128 stands for zero in the data rows.
Every row has a hidden score. In each pair, how much higher is the second row's than the first's? 20 means about the same, 40 much higher and 0 much lower. The score is a weighted sum of the row's numbers plus the product of two more (or one squared), each taken from its middle value.
[158  98 136 101 116 113 109 114 105 129 116  89 132 116 106 161 121 104 134 110 147]
[161 112 132 131  91 101  94 138 130 160 100 131 111 122 112 167 113 126 139 114 117] 18
[130 131 119 168 131  81  78 134 148 159  95 181 114 129 132 107  97 116 149 123  95]
[144  84 110 119 115 127 128 117 147 123 117 112 133 161 127 164 118 131 142 160 100] 21
[115  93 134 188 165 112 109 102 112 117 128 122 152 134 132 117 133  97 115 119 160]
[103  98 101 145 125 138 138 112 127 127 129 137 123 144 141 138 121 101 123 158 107] 18
[108 139 173 138 158 119 110 134  98 119 143 111 136  76 113 104 146  85 109  76 177]
[102 115 116 132 121 142 143 119 117 128 132 124 126 122 129 147 135 101 118 136 121] 13
[123 110 124 112 117 131 128 117 112 129 126 109 131 114 122 153 126 101 128 122 129]
[145 167 159 124 128 116 106 124 118 165 112 133 134  86 108 133 125 137 129 107 153] 24
[ 92  90 175  87 255  59 154 208  66   0 255  54 183 178 136   0 123 104  35 125 255]
[147 158  97 142 136 150 123  78 168 127  91 147 135 164 132 111 113 161 181 190  96] 11
[ 98 147 189  82 184 155 180 128  99  68 200  58 190 106 139 115 163 121  99 108 219]
[102 153 108 184 146 121 116 114 132 151 109 189 117 131 138  73 116 117 135 137 108] 16
[134  93  95  98  94 149 134 117 117 112 123 135 115 175 130 139 110 107 117 168 103]
[127 114 103  95  95 161 161 126 154 109 125 128 124 181 134 158 124 150 128 176  90] 21
[117 186 136 140  94 127 159 196 168 184 137 163  83 110 138 134 140 213 128 135  85]
[121 122 128 127 136 139 110 102 107 114 118 122 133 120 111 119 126  89 131 123 150] 11
[137 117 101 131  95 131 102 117 140 143  89 175 107 156 126 134 103 114 138 155  93]
[168  95 114  93 112 141 120 103 121 102 109 101 138 169 117 144 121 123 134 148 132] 22
[137 107 110 104  96 137 135 133 140 127 120 125 120 148 118 171 124 137 132 137  98]
[158 111 130 127 109 135 112 103 132 125  98 120 142 152 111 151 124 127 140 137 133] 21
[150 164 128 112  89 130 174 197 188 135 142 143  99 169 162 129 144 243 140 148  88]
[113  87  73 158 153 117 116  92 108 122 119 152 115 166 134  76 110  93 135 163 100] 21
[114 114 129 104 137 156 144 103 106  97 139  98 137 135 120 131 142  98 123 138 146]
[194 150 134 114 128  92  92  99 139 168  89 104 132  97  99 139 109 157 187 128 121] 17
[162  99 123 128 124 121 110 104 126 133 104  97 139 134 117 160 122 123 149 133 123]
[121  50  81 172 142  77 113 132 115 131 128 149 110 176 131  97 105  96 117 153  88] 19
[133 107 113 126 124 132 118 103 124 128 113 120 130 137 117 142 121 104 138 141 124]
[106 148 123 128 127 150 137 116 128 137 126 132 121  95 127 130 140 117 132 117 115] 19
[143 160 157 103 169 148 130  84 104 111 137  65 164  74 109 125 154 121 149 106 180]
[132  78 119 154 173 102  99  94 110 115 133  83 154 115 111 142 127 102 141 122 140] 17
[114 182 139 142  97 123 140 171 157 183 121 165  96  99 130 132 131 171 136 127  92]
[139 108 107 132 108 155 133 101 143 116 104 132 136 171 126 148 124 132 128 163 114] 19
[138 134 136 123 133 126 114 105 126 142 116 101 128  85 110 149 135 124 153 104 122]
[109 141 151 142 180 125  70 102  99 102 117 135 146  95 113  76 120  73 133  89 178] 29
[134 101 173  70 169 134 165 135  83  51 191  32 186 125 122 130 165 106 102  97 206]
[145  96  92 138 137  95  88  93 102 151 104 137 107 127 114 102  97  91 146 134 117] 5
[112  60 113 134 136 141 131 126 119  81 149 106 145 183 141 148 133  99 101 156 131]
[110 115 151 105 141 136 144 134  92  98 160  95 140  99 116 129 147  86  93  98 167] 23
[114 118 141 133  97 101 109 158 108 171 120 147  91  81 123 148 112  92 108  91 121]
[144  79 141  79 134 145 165 136 115  61 162  62 174 183 134 150 143 135 106 137 157] 25
[120  76 112 117 132 116 110 116  89 116 134 114 123 126 116 127 116  73 114 118 141]
[117 138 173 162 191 114  88 111  90 110 136 125 164  92 109  74 133  91 106  82 209] 26
[101  25 116 179 231  42 147 163  80  68 210  91 159 198 128  36 136 112  73 133 151]
[116 126 120  96  78 155 160 152 144 130 132 134 111 142 128 171 136 140 114 139  91] 15
[ 38 134 126 212 137 116 152 182 135 136 156 218 103 129 160  79 133 105  63 108 119]
[147 114 119 139 142 121  85  79 116 126  95 116 140 129 104 123 118 100 157 127 140] 20
[128 153 144 116 100 141 133 143 142 140 118 138 115 110 124 144 137 144 131 109 116]
[115 154 157  79 108 170 184 153 127 107 157 111 138 146 124 141 154 156  94 140 143] 23
[126 134 151 165 126 121  95 133 137 141 103 189 143 131 137 125 112 108 106 112 142]
[153  98 127 101 103 132 149 147 142 118 135  90 135 152 127 183 133 158 128 141 114] 17
[116 124 123 114 137 158 143  98 121 107 133 104 147 134 127 140 136 109 131 149 134]
[111  87 124 165 186 112 100 100  92  89 147  97 152 133 108 101 137  77 116 112 178] 23
[160  58 110 120 146 119 103 107 102  81 130  84 151 180 112 138 125 111 127 140 145]
[124 121 114  90 111 161 135 117 121  95 128 126 129 157 115 138 140 112 121 136 128] 18
[143 111 127 107  69 119 129 152 128 166 107 148 101 136 127 175 110 125 119 143 104]
[130 104 118 154 124 138 127 108 141 133 109 131 137 154 136 156 123 124 131 155 116] 20
[110 130 148 154 138 114  93 123 107 146 116 144 117  90 117 100 119  82 122  94 145]
[101 155 116 157 144 144 106 100 134 135 106 158 124 117 122  93 129 106 148 130 114] 19
[165  95 133  85 131 144 150 117 133  76 139  67 168 182 127 152 137 148 126 145 151]
[141  83 149 118 187 114 113  92  77  87 151  44 175 107 117 132 142  85 130 104 193] 24
[121 148 124 155 107 115 125 134 138 170 107 159  99 104 127 134 121 139 138 129 102]
[143 144 144 155 151  98  91 104 100 174 111 128 131  79 119 107 118 112 145  95 159] 21
[134  52 116 142 149  98  85 121  81 105 140  96 128 149 111 123 119  86 108 118 153]
[ 92 180 124 137 114 179 164 135 151 136 130 159 110 121 131 114 157 159 123 146 104] 21
[116 126 102 155 179 144 110  60 107 115 123 122 145 138 143  86 123  99 152 154 146]
[119 144 126 148 133 125  94 126 144 149 103 152 121  97 129 123 124 129 157  95  99] 16
[144  70  88 167 104  59 110 151 111 180 116 161  85 143 133 110  93 123 126 135  82]
[142  80 120 140 140 102 119 106 114 130 126  91 144 124 121 156 119 107 141 135 128] 20
[125 140 110 110  85 124 134 135 125 174 112 166  91 118 130 148 102 123 130 150  95]
[ 70 131 101 168 141 164 134 102 135 118 128 167 116 133 141 105 138 100 128 145  99] 18
[106  80  99 153 156 132 108  98 113  90 127 131 138 172 116 111 124  84 120 149 138]
[102  95 106 180 132 115 106 121 137 132 109 172 121 158 138 122 115  95 124 144 103] 17
[ 98 175 160 124 125 146 140 143 123 141 136 136 120  82 119 113 146 126 122 108 141]
[ 85 146 133 188 143 126 115 147 150 138 128 178 121 117 135 110 135 126 118 108 123] 20
[104 150 145 147 131 149 144 140 127 126 137 142 127 113 119 121 152 132 105 112 149]
[122 145 126 132 128 151 113 108 133 120 110 144 130 131 114 123 133 117 137 124 128] 19
[131 114 123  60 101 165 166 135 125  80 147 105 137 167 122 147 141 125 102 138 134]
[150  85 137  79 173 149 151 109 101  37 172  36 191 172 126 136 156 119 119 137 176] 35
[130 105  93 129 124 130  69 116 131 116  97 168 116 164 123 129 105 108 136 123 116]
[113  64  90 177 157  90  82 115 110 123 116 148 125 168 119  98 103  79 125 133 113] 20
[102 142 116 183 145 157 133 102 135 134 111 178 141 155 148 109 133 132 120 142 129]
[157 135 133 114 146 114 107  85 115 147 114  80 143  90 108 146 126 120 166 116 145] 18
[104 160 118 158 122 159 142 121 146 150 119 156 113 125 135 126 139 150 134 144 109]
[ 70 183 116 133 121 191 171 134 147 123 139 172 104 112 141 101 155 141 120 141  97] 17
[158 120 130 120 107 120 115 120 140 141 105 107 128 126 108 167 128 145 149 121 116]
[117 150 139 131 120 153 146 131 132 133 133 122 127 105 118 142 151 137 125 117 130] 21
[130 125 155 114 177 137 116  91  87  84 150  64 164  95 101 108 154  89 128  92 196]
[142  37  95 185 192  82  86 110 102  74 137 128 151 208 137  59 112 100 118 153 139] 18
[ 97 172 169  94 195 135 229 240  94  47 255  96 132  97 193  66 191 191  18  76 231]
[159 116  90  74  87 170 126 121 134  93 113 152 114 202 144 122 110 142 127 178 103] 17
[158 128 163  46  85 113 205 221 145  96 178  92 139 181 136 158 145 203  77 130 145]
[150 145 109  60 137 170 161 107 146  84 141  85 154 155 126 148 141 165 150 155 110] 19
[162 118 106 137 111 101  97 105 121 177  96 147 113 129 130 130  99 126 153 146 111]
[139 124 112  79 132 184 132  77 122  63 125 107 152 184 113 117 136 122 136 159 146] 24
[166 171 140  85  90 115 162 238 175 112 168 173  98 142 222  82 112 220  99 100 121]
[142 140 123 148 102 111 109 118 141 179  95 159 112 123 122 142 111 139 140 138 105] 16
[103 102 123 178 133 123 112 123 114 132 119 158 127 138 130 119 123  93 107 127 137]
[118 164 109 161 124 141 127 113 163 159 101 173 116 144 135 111 123 154 153 163  90] 21
[136 128 116 117 123 159 130 100 143 116 117 111 138 141 118 148 138 142 145 144 117]
[171 177 136 119 181 115  59  55 117 125  85 106 152  86  98  80 120 116 192 101 159] 28
[140 157 146 128 115 113 119 129 123 172 111 125 116  75 108 144 129 139 146 106 126]
[163 173 146  79 134 153 154 101 140 117 135  67 152 113 108 143 156 182 160 126 137] 20
[176 133 143  80 101 109  93 134 112 145 109 118 117 100 109 157 110 124 134 104 142]
[102 154 139 113 132 157 133 108 114 121 129 130 128 104 120 111 135  97 124 125 137] 23
[ 66 132 105 197 142 133 127 129 146 128 117 208 116 153 146  81 118  97 112 148 103]
[151  78 115 121  99 126 116 127 126 117 112 127 123 173 122 160 115 120 121 144 119] 18
[ 91 167 124 139 129 132 120 128 121 152 120 171  99  84 133  88 119 100 132 112 117]
[167 129 129  89 110 131 116 105 124 129 106 104 133 126 106 151 123 127 146 128 132] 20
[139 106 119  63 123 149 136 115  97  81 146  94 145 150 117 137 135 102 113 124 148]
[149 164 107  83  91 130 161 139 167 146 123 137 105 151 127 138 113 180 149 182  81] 19
[148 120  91 116 129 153 107  72 136 107  96 133 134 168 114 118 117 111 158 169 105]
[134 150 142 128 139 116 102 118 121 150 113 110 125  63 115 128 136 117 150  72 128] 19
[106 113 142 102 136 160 164 143  98  73 179  97 140 141 120 121 163 111  86 116 170]
[ 97 163 159 142 123 125 115 163 136 142 126 156 113  79 132 122 137 125 120  71 120] 16
[173 111 109  86  67 128 125 164 147 126 114 140 103 170 130 174 121 162 122 118 102]
[ 96 115 139 177 147 115 136 146 110 137 152 126 123  94 134 128 143 106  96  96 152] 24
[134  96 119 140  96 132 117 125 128 148 104 153 120 161 142 157 114 119 119 152 110]
[135 139 111 172 204 135  83 125 136 130 142 145 127 123 176 102 114 179 136 122 157] 34
[ 98 163 141 155 125 146 115 149 152 133 118 177 121 120 134 119 135 130 122 107 118]
[130 147 120 144 107 109 121 152 163 173 112 148 102 103 136 146 122 163 162 128  75] 17
[148 144 118 118  96 130 136 123 151 158 103 141 115 144 121 151 111 159 151 161  93]
[147 141 149 105 138 129 121 110 114 124 126  80 143  80 103 147 148 122 146  88 150] 21
[141  78  96 139 127 100 102 107 106 138 110 121 120 144 114 133 108  95 136 141 112]
[ 84 133 151  98 116 164 184 146 111 100 173 106 140 121 142 142 154 109  88 127 151] 22
[121 173 131 152 155 158 107  91 141 121 106 142 145 121 111  99 146 133 153 124 139]
[120 143 147 133 139 158 134 114 120 106 131 122 142 127 110 116 149 121 112 121 163] 20
[116 159 168 132 157 129 143 145 103 124 167  85 136  46 115 116 170 129 116  64 169]
[ 84  75  98 174 137 125 116 132 142 121 133 171 124 172 142 149 127 100 116 155  87] 15
[103 145 177  95 254  57 214 251  93   0 255  53 150 111 186   0 161 164  43  96 236]
[154 130 109  73 113 120 145 128 141 136 137 100 123 131 122 158 113 160 153 160  95] 13
[143  90 114 134 156 108  75  96  96 109 111 113 132 140 101 121 115  85 138 109 150]
[140 134  74 103 142 146 147  91 134 127 131 140 132 192 166 114  93 160 154 204 111] 25
[ 96 168 108 159  92 140 149 164 183 168 114 200  91 142 149 124 124 172 137 166  58]
[127  84  94 161 101 112 120 129 152 143 104 163 112 172 140 148 105 118 129 165  75] 15
[169 150 162  92 112 112 133 141 129 151 122  74 131  76 100 171 144 158 146  86 142]
[107 129 102 159 115 103 113 134 124 172 106 179  86 110 132 103 105 103 132 124  95] 21
[116 124 149 101 150 164 164 123 104  77 174  80 158 133 119 121 174 116 103 119 177]
[138  46  93 145 155  79 112 116  94 123 138 100 132 149 116 122 111  90 121 134 115] 13
[ 63 160 144 165 212 154 135 103  92  76 172 121 150  99 138  27 158  80 104 106 197]
[186 169 158  88  97 106 115 143 135 173 108 134 128 105 117 163 111 175 146 130 128] 10
[147 154 102 123 108 109 130 122 131 190 110 154  98 118 132 125 101 151 156 153  98]
[163 115 102 149 107  92 112 121 152 159  94 168 118 153 144 120  97 140 151 163  79] 12
[124 107 117 102  88 149 157 148 138 123 131 129 118 156 129 169 136 132 107 143 108]
[123 154 160  81 115 132 163 147 119 137 155  90 136  94 127 165 138 143 121 114 154] 23
[136  82  89 126 113 143 127 102 130 106 109 134 130 190 134 132 113 113 130 179  99]
[131 173 160 116 136 139 121 119 127 131 120 115 141  85 107 120 145 131 144 102 150] 23
[113  87 141 112 152 158 166 131 107  64 179  70 167 155 140 152 156 118  93 132 167]
[148 169 127 122  92 113 134 156 169 171 108 150 103 124 129 143 117 182 150 146  83] 16
[158 114  94 119 110 123 111  95 141 136  89 138 120 158 116 131 105 125 157 161  91]
[116 139  95 178 147 101 117 112 127 165 115 167 109 125 142  78 112 123 144 135 104] 22
[145 131 138  89  87 137 180 181 163 131 148 102 118 157 136 173 138 204 123 151 110]
[115 135  98 153 100 114 144 144 138 185 120 171  94 126 147 136 107 143 134 153  84] 17
[169 114 151  98 117 131 121 115 119 115 116  86 151 134 100 156 132 135 134 114 162]
[134 135 137 108  59 106 141 187 150 183 123 142  89 101 124 190 120 157 117 115  85] 21
[130 120 146  64 127 149 166 130 117  82 162  74 159 125 121 152 153 113 103 107 159]
[119 138  91 146 107 120 119 127 165 157 101 183  99 146 135 113 100 138 154 165  63] 17
[136 150 173 103 124 138 150 149 115 123 147  96 139  94 100 136 159 138 108  90 165]
[134 174 136  82  87 169 178 150 156 116 135 132 129 159 125 139 150 190 128 153 110] 18
[138  90  80 128 147 117 124  84 122 119 121 117 134 169 127 111 103 115 153 184  95]
[184  98 132  69 106 122 157 162 151  84 137  88 152 210 148 135 120 186 115 150 137] 20
[147 110 112 140 133  97  84  97 122 150  94 121 127 110 105 131 113 108 162 116 114]
[ 87 129 147 112 169 172 156 104  93  66 169  93 160 129 130  92 156  83 104 135 183] 30
[ 82 126 149 186 163  78  70 165 123 136 121 183 120  99 139  74 105  78 112  76 141]
[102 147 117 128 109 157 141 114 134 140 116 147 117 127 126 133 129 118 131 151 112] 20
[138 124  97 135  82  98 127 144 146 183 101 172  85 136 134 137  94 137 140 161  67]
[144 114 106 101 114 113 131 122 117 167 133 142 122 149 160 159  94 143 140 156 124] 29
[165  85 103 128 118 126 101  92 129 111  95 128 137 182 120 134 109 119 147 154 119]
[152 116  94  85  54 122 151 175 159 142 120 160  88 169 134 168 109 163 118 160  59] 16
[122 176 148 109 125 145 139 142 139 137 130 128 126  80 131 127 145 139 137  79 119]
[137 131 121 142 109 145 128 111 147 140  99 146 130 154 122 146 121 139 137 149 115] 18
[113 138 150 171 123  79  83 164 133 170 109 168 109  81 122 122 114 108 128  81 118]
[144 136 107 104  82 152 121 130 154 126  99 155 112 167 129 147 119 146 140 150  97] 20
[ 95 162 159 137 158 159 141 128 116  99 151 129 141 104 116  85 155 115 102 108 175]
[164 103 116 118  90  98  88 132 126 155  96 139 106 136 110 160 102 123 140 120 104] 14
[170 129 126  65 109 148 142 107 138 110 120 105 151 181 131 143 114 156 141 175 131]
[109 113 121 149 132 141 120 109 121 118 118 135 131 135 120 130 131 102 124 132 132] 20
[142 145 160  91 110 143 166 146 122 123 150  81 134 117 113 161 155 164 120 110 152]
[146  80 102 144 103  98  99 125 107 160 106 155 104 141 133 130  98  99 125 141 108] 18
[118 130 110 144 111 154 134 113 156 134 111 151 122 150 130 144 130 140 143 157  96]
[157 136 155 138 117 136 102 120 131 146  95 152 152 136 116 150 121 138 116 114 150] 21
[109 137 147 134 126 140 145 139 118 139 143 115 127  95 122 143 150 124 112 105 148]
[133 121 108 157  86 117 128 145 165 166  96 179 105 156 142 149 106 138 138 163  72] 15
[141 101 129 113 145 114 100  96  93 118 123  87 140 106 106 128 125  89 132 103 159]
[130 168 142 135  94 106 129 161 145 186 113 155  98  86 123 146 125 158 133 119 105] 22
[124  89 105 160 156 131  90  89 123  87 110 142 148 177 118 117 115  93 134 150 134]
[127  51 103 140 158 118 116  99  94  94 138 102 142 169 132 106 120  88 120 156 133] 18
[136  76 135 126 136 118 115 114 100 111 134  88 138 138 117 144 125  90 119 124 149]
[154 166 157  88 121 141 141 119 130 131 123  87 141 108 106 148 143 168 145 120 147] 20
[130 126 101 124 107 138 132 124 157 140 114 135 114 145 131 161 124 152 154 153  78]
[154 114  92 129 100 102 123 118 151 157 100 155 106 154 130 127  99 141 152 174  71] 19
[136  89 152 111 140 115 135 126 101 108 153  65 155 112 124 162 139  96 113 108 166]
[122 160 130 109 115 169 155 124 147 126 130 120 127 118 124 145 154 159 140 127 113] 18
[ 99 159 142 124 143 166 130 118 123 100 134 132 137 113 116 103 154 108 116 112 150]
[132 117 134 172 139 128 106 108 135 127 106 148 147 143 124 134 128 118 119 124 146] 17
[130 132 116 122 100 156 144 118 154 129 110 140 122 157 126 153 128 151 139 161 101]
[146 112  93 114 102 137 118 122 157 126  99 151 115 172 125 151 114 140 143 157  79] 17
[153 154 143  91 109 138 137 127 136 138 118 105 130 108 107 155 136 149 145 121 127]
[186  90 104  74 112 108  97 109  93 129 112  96 120 138 109 143 102 117 135 125 132] 20
[ 94 147 137 121 155 156 148 104 108 117 152 109 144  96 147 124 138 102 128 122 156]
[175 137 138 115  89  85 115 143 145 185 101 112 111 105 112 175 111 166 155 130 105] 20
[105 126 149 135 159 142 144 116  96 103 153 100 148 107 119 114 150 102 106 109 183]
[162 103 130  90  78 127 161 171 150 122 137 100 124 162 128 188 136 172 115 135 109] 15
[192 106 115 121 104 102  95 124 164 128  89 125 136 169 131 159 106 161 162 132 107]
[124 141 121 122 133 150 132  92 127 145 124 122 137 124 134 141 122 125 145 149 131] 25
[130 152 138  78 106 162 177 146 136 112 151  91 139 126 122 159 158 160 119 125 131]
[130  85 109 145 115  80 122 166 162 160 132 139 104 150 152 152  95 152 146 178  60] 20
[116 170 152 103 132 163 159 136 128 115 148 100 139 100 115 122 163 147 123 112 144]
[130 136 133 114 132 135  89  97 107 134 108 140 128 115 118 112 113  89 137 134 149] 20
[108 107 113 164 132 150 125 102 131 127 111 156 137 161 139 126 127 108 120 152 127]
[163 162 169  92 120 136 154 145 127 129 142  74 138 102 102 151 163 176 129  97 155] 19
[ 74 129 119 146 123 154 153 133 118 143 148 156 116 122 163 132 125 107 106 140 132]
[130 125 132 157  94 122 132 149 152 168 109 153 108 128 129 167 124 151 123 132 102] 18
[116 112 101 142 120 156 131 101 145 114 109 137 128 161 129 145 129 119 134 165 102]
[145 151 126  84 105 153 149 114 138 127 119 109 129 135 113 152 129 149 143 151 121] 21
[131 132 122 137  81 122 111 146 152 161  93 177  99 136 128 150 106 128 130 135  89]
[ 76 161 172 194 183  97 111 178 123 132 157 146 125  63 136  59 152 114 102  41 160] 27
[142 127 114 122 129 158 124  83 134 124 105 114 140 149 120 142 126 128 154 161 123]
[120 147 143 138 130 148 110 107 122 132 110 148 137 129 113 120 130 109 122 130 147] 22
[103 142 126 196 154 138 128 110 130 140 119 188 148 151 163  91 132 133 106 119 138]
[108 133 134 194 158  88  86 127 137 144 107 175 135 121 132  84 112 103 131 108 128] 19
[156 116 115 107 107 136 117 108 133 123 103 114 135 146 112 153 122 127 142 142 115]
[139 147 128 109 103 126 141 139 147 164 126 112 113  98 121 164 128 158 149 129  98] 22
[204  79 142  71  99 108 132 158 122  99 129  76 148 179 120 157 121 162 118 107 153]
[ 83 131 113 132 155 183 153  86 118  91 147 120 148 136 140 118 150  99 122 154 140] 21
[121 135 123 112 115 181 153 106 134  99 124 126 140 167 122 133 147 132 119 151 136]
[171 162 132  82 132 111 106  98 114 152 109 102 129  79 102 133 114 131 166 108 138] 18
[169 144 132 143 143 103  95  95 144 157  97  98 138 102  94 147 123 153 180 119 124]
[133 122 140  96 122 160 164 127 126 101 147  87 150 145 121 154 155 142 117 130 150] 21
[107 105 158 151 150 107 104 140  90 120 142 116 133  94 112 115 135  81 104  87 183]
[112 168 158 117 131 154 132 144 134 120 132 129 130  92 126 122 156 133 123  83 137] 21
[135  95 124 119 163 169 138  76 119  66 134  85 175 182 132 128 139 111 134 167 155]
[130 186 192  70  99  84 184 237 134 171 188  96 107  56 127 165 150 200  98  84 134] 17
[116 157 124 149 150 148 103  98 140 130 104 139 136 115 120 111 137 132 164 118 117]
[159 148 139 134 129  91 133 209 183 118 140 194 116 153 233  41  87 191 109  82 138] 21
[117 138 126 116 151 131 109  99 108 130 121 118 133  72 126 110 124  86 140  79 138]
[146 166 147  88  62  92 177 233 168 179 152 128  84 108 138 170 128 222 126 128  85] 24
[ 97 117 124 191 153 101 106 129 135 140 122 164 127 126 134 109 124 106 125 113 125]
[155  83 129 116 134 127 122 107 116 100 131  78 152 151 113 164 135 118 129 131 145] 21
[ 89 114  99 130 143 164 114 103 118 103 127 149 132 141 127 122 135  88 119 114 114]
[ 87 142 140 186 144 123 134 154 126 149 144 148 115  87 135 112 147 126 105  94 136] 21
[122 125 143  51 125 154 183 139 124  85 174  84 158 166 135 157 132 138 107 160 157]
[174 139 137 142 109 111 122 149 172 166 105 121 118 131 130 156 124 201 164 131 109] 19
[146 184 160 115 118 133 124 132 141 149 114 135 128 103 111 132 134 164 143 124 137]
[ 88 130 165 185 152  93 103 171 113 135 142 150 125  86 124 104 132  95  90  67 164] 21
[ 68 140 127 178 192 153 122 106 116  79 151 154 142 131 129  57 149  85 107 118 164]
[140 147 125  68  82 149 175 153 148 122 138 117 120 154 129 167 130 165 118 159 106] 14
[128 140 134  96  76 153 176 169 151 141 137 133 116 168 134 169 133 182 107 165 110]
[160  76 131 107 146 133 103  92  94  86 124  82 164 165 116 124 124  99 134 129 169] 17
[128 136 118 156 144 125 110  86 122 150 105 131 129 112 120 116 119 114 152 134 130]
[134 133 134 144 135 125  96 109 125 131 106 124 131 112 108 132 131 115 146 107 142] 19
[ 70 141 102 131 114 162 160 131 124 146 147 169 106 130 165 130 121 111 114 155 107]
[137 152 141 123 119 145 124 120 139 141 111 119 125 102 112 144 138 141 146 111 122] 16
[131 148 146 105 143 152 124  92 113 111 120  97 149 106 109 120 140 110 139 120 164]
[111 117 137 149 147 128 105 111 109 116 124 125 138 114 109 118 134  90 122 107 153] 20
[148 157 142 132  80 118 133 172 167 172 104 156 108 124 129 155 123 179 136 129  99]
[114 184 159  63 115 170 197 161 139  86 167 115 143 140 132 125 163 167  99 133 146] 23
[162 130 114 120  79 111 123 139 162 159  94 158 106 153 133 184 105 162 140 160  78]
[154 137 126 111 110 102  99 124 128 167 103 121 111  85 109 143 109 122 151  97 109] 20
[141 124 100 105 148 139 114  65 111 119 113 107 137 126 115 118 114  95 160 148 129]
[ 99 122 115 148 117 174 156 116 141 111 130 152 130 166 135 138 144 126 102 155 127] 23
[121  63 100  72 176 142 141 111  66  40 189  65 152 181 136  86 135  89  96 146 162]
[124 114 147 110 113 142 166 152 125 127 154  90 133 105 128 173 153 134 102 105 135] 12
[138 157 149  75 131 152 144 115 120 105 137  90 150 105 110 137 151 127 130 109 152]
[137 125 122 123  77 123 128 152 152 158 108 145 103 130 126 174 120 143 133 133  89] 15
[117 165 117 142 143 136  84  99 151 129  96 181 121 120 128  90 112 113 154 138 116]
[130 158 138 146 132 102 102 124 129 170 105 139 111  76 114 118 123 128 156  96 115] 19
[ 71  84 117 152 193 141 135 109  92  72 184  95 155 137 138 108 153  75 102 131 157]
[ 87 111 122 143 128 122 127 132  99 140 122 148 104  98 140 110 114  71 109 112 132] 17
[126 115  96 161 148 130 102  79 141 125  96 148 134 161 123 107 113 109 158 162  99]
[140  80  91  84 114 144 150 124 129  81 142  99 138 188 123 154 128 129 111 160 101] 19
[131 151 124 120 120 163 113  89 140 120  97 149 133 145 116 118 120 124 148 153 123]
[133 145 124 118  92 147 151 138 152 161 116 140 115 143 131 163 122 171 137 158 104] 29
[146 119 111 130 134 108  98  92 109 153 103 122 122 103 111 121 107 102 157 120 121]
[ 93 110 114 170 155 154 126  94 116 101 127 147 142 155 133  99 136  86 115 153 145] 23
[170 143 104 108 107 107 111 108 148 156  98 135 112 133 115 130 104 154 173 164  84]
[108 155 110 136 113 174 144 101 152 129 107 165 122 152 124 123 131 134 139 167 106] 24
